Each row is where one point has got to under a steady rotation. How many ticks took it there?
The counts run from 0 to 244.
[ 86 136 149 121 153  91  89 165 103 145  95 131 107 141 139 148 144 173
 149 160 171 100 155 146 152 120 152 149 170 127 144 148  89  97  93 121
 117] : 129
[183 160 124 120 132 152 102 113 154 141 157 144 125 168 108  92 209 154
 131  83 132 153 117 135 103 118 117 136 112 135 126 129 163 165 103 118
 151] : 108
[138 133 109 116 119 114 128 108 159 141 148 174 165 186 156 117 134 105
 139  87 106 174 146 166 148 116 116 182  98 102 134  98 145 116 132  96
 153] : 21
[159 172 128  99 157  81 113 140 126 160  99  76 169 103 115 106 153 133
 146 123 151 106 116 119 109  90  90 140 126 141 109 137 116  70 137 134
 161] : 154
[128 110 120 138  84 120 153 144 121 113 125 194 139 149 152 129 159  97
 146 103  85 156 142 104 160 117 147 196 119 125 118 152 129 115 171  97
 114] : 137
[124 121 106 172 102 188 145 111 125 177 130 133 102 147 144  95 186  94
 159 105 101 119 106 105 132 113 112 145 141 104 123 156 126 148 128 116
  85] : 45
[ 85 128 140 143 137 167 127  92 158 105 181 141 133  99 128 115 112 170
 126 133 144 145 151 146 178 138 105  80 146 115 152  96 158  96  94 166
 154] : 119
[109 138 119  55 130 111 138 103 156 100 135 136 165 186  98 160 132 155
 138 144 129 195 141 126 121  79 158 128  95 145  97 137 137 129 134 109
 125] : 239
[ 97 116 137 180 103 100 113 143 101 116 136 118  64 125 136 132 147 134
 151 162  69 157 137  96 154 119 145 154  90 165 148 139 154 102 130 134
 112] : 229
[144 128 132 127 134 144 115 122 164 161 149 170 148 191 144 111 161 121
 137  92 135 160 143 180 147 137 127 156 118  80 145 101 149 137 101  87
 150] : 19
[ 90 139 100 136 105 118  87 130 131 173 157 112 153 150 187 134 129 152
  82 128 125 166 157 125 157 107 132 149 101 150 118 114  91  84 159 119
 109] : 178
[101 174 103 120 152 107 179  82 167  65 112 111  94 132 118 124  77 139
 118 108 134 138 100 128  86 118  99 131 143 142 118 142 125 136 104 140
 116] : 213
[127 108 114 140  90 134 146 134 129 124 132 207 138 155 157 123 170  95
 150  99  98 157 145 119 159 124 147 197 137 115 127 151 119 126 166 102
 113] : 136
[ 79 138 110 152 114 113 111 136 131 169 117 109 134  93 141  84 149 158
 134 181 114 117 116 107 157 107 143 107 158 144 131 157 126  71 112 174
 131] : 1
[106 162 150 149 148 146 169 130 124 131 144  78 153 110  83 138 151 122
  94 129 152 138 118  78 149 140 122  76 100 165  97 124 169 114  95 124
 133] : 54
[ 91 142 101 143 107 118  85 136 123 162 147 114 171 138 177 137 139 149
  83 126 134 156 159 118 169 119 132 134 109 163 124 108  92  66 153 133
 118] : 179
[139 158 158 150 134 120 138 149  87 110 194 131  83  79 115 123 104 166
 103 105 157 110 145 108 142 116  96 161  92 156 107 136 155 115 145 128
 115] : 166
[111 112 155  91 121 179 147 101 161  97 171 149 144 165  98 161 160 146
 128 135 135 195 153 121 146 129 151  87 115 121 121 122 153 148 120 106
 128] : 236
[104 106 181 117 145 167 187 137 160 135 110  98 139 141 101 143 148  92
 136 129 133 154 127 115 141 145 116  72 138  82 121 137 158 116 102  82
 128] : 145
[118 131 150 110 143 149 131 139 110  78 108 132 149 179 118 171 151 152
  92  54 164 134 168 138 145 136 116  96 133 122 120 123 120 140  97 103
 107] : 81
[112 148 102 115 128 101  99 111 183 176 178  92 135 157 130 116  91 134
 117 158 178 167 104 154  87 105 145 148 114 128 122 138 115 123 142 125
 132] : 61
[113 158 144 124 155 106  96 144 146 144 127  88  66 106 164 106 129 191
  99 145 165 121 128 137 100 135 115 125 170 134 148 149  82 100 120 127
 124] : 218
[146 153 121 158 133  99  54 151 120 139 152 119 181 117 117 126 153 139
 135 110 189 116 143 143 142 125 127 151 124 157 147 120 125  88 121 172
 174] : 66
[132 159 120 134 139 153 181  88 163  55 128 130 146 108 110 115 114 131
 103  64 133 139 117 117 128 138  80  95 147 127 119 123 151 123 106 151
 145] : 210
[136 148 130 139 133 156 170 103 161  69 131 130 154 103 117 104 123 136
  94  60 132 135 121 118 139 144  75  80 148 124 120 123 156 109 111 156
 152] : 209
[ 87 109 161 136 156 143 158 116 134  95 104  97 135 101 127 152 102 110
 173 125 137 117 152 131 168 137  76  93 157  89 155 106 131  76 103 136
 149] : 29
[110 134 128 154 113 161 162 114 172 108 182 196 145  96 102 100 146 121
 141 146 164 145 115 115 151 150 161 139 172 139 127 162 148 140 123 152
 147] : 6
[157 161 129  57 139  92 151 123 167 153 129  97 163 139 127 116 122 130
 128 125 144 160 111 125  86  86 108 150 120 118  92 143 112  96 172  97
 140] : 151
[ 93 157 125 138 161 151 157  91 174 145 150  77 135 159  83 134 133 106
 123 144 175 153  98 121 109 131 137  89 117 138 117 125 154 154  78 124
 125] : 57
[106 109 141 144 126 153  97 151 121 156 109 172 127 155 157 126 193 135
 161 125 153 114 157 153 165 139 146 146 187  97 155 145  97 122 100 113
 121] : 132
[122 130 111 169 114 187 136 119 113 176 115 123 104 148 136 100 203  99
 167 102 114 101 111 102 133 113 107 141 158 105 130 157 118 146 110 121
  91] : 44
[ 93 131 123 163 113 151 118 130 156 157 148 143 144  83 126  82 165 144
 137 170 140 119 118 110 169 138 144  96 181 132 139 155 138  88 110 175
 146] : 3
[134 150 141 134 144 140 116 152  77 156  86  99 115 124 127 125 200 136
 157 106 148  76 132 100 131 109 105 138 154 132 119 157  93 118 112 117
 104] : 41
[114 102 130 146 117 163 106 137 128 149 119 187 132 158 159 120 197 124
 160 117 145 125 154 145 160 138 147 154 184  93 150 146 100 132 111 106
 123] : 133
[117 114 126 144  99 130 119 151 147 136  95 104 161  98 177 109 160 134
  99 119 115 137 135 105 143 133 106  96 176 124 142 149  94  55 168 147
 135] : 91
[138 134 107 175 125 166 133  88 152 144 164 136 103 106 118  82 129  91
 195 113 143 102  96 137 118 114  87 159 150  94 149 144 143 133 123 160
 134] : 160
[ 78 144 105 138 113 102 111 128 132 168 104 102 136 108 140  84 147 160
 135 180 100 123 113 108 154  95 139 115 147 149 126 153 120  68 117 167
 121] : 0
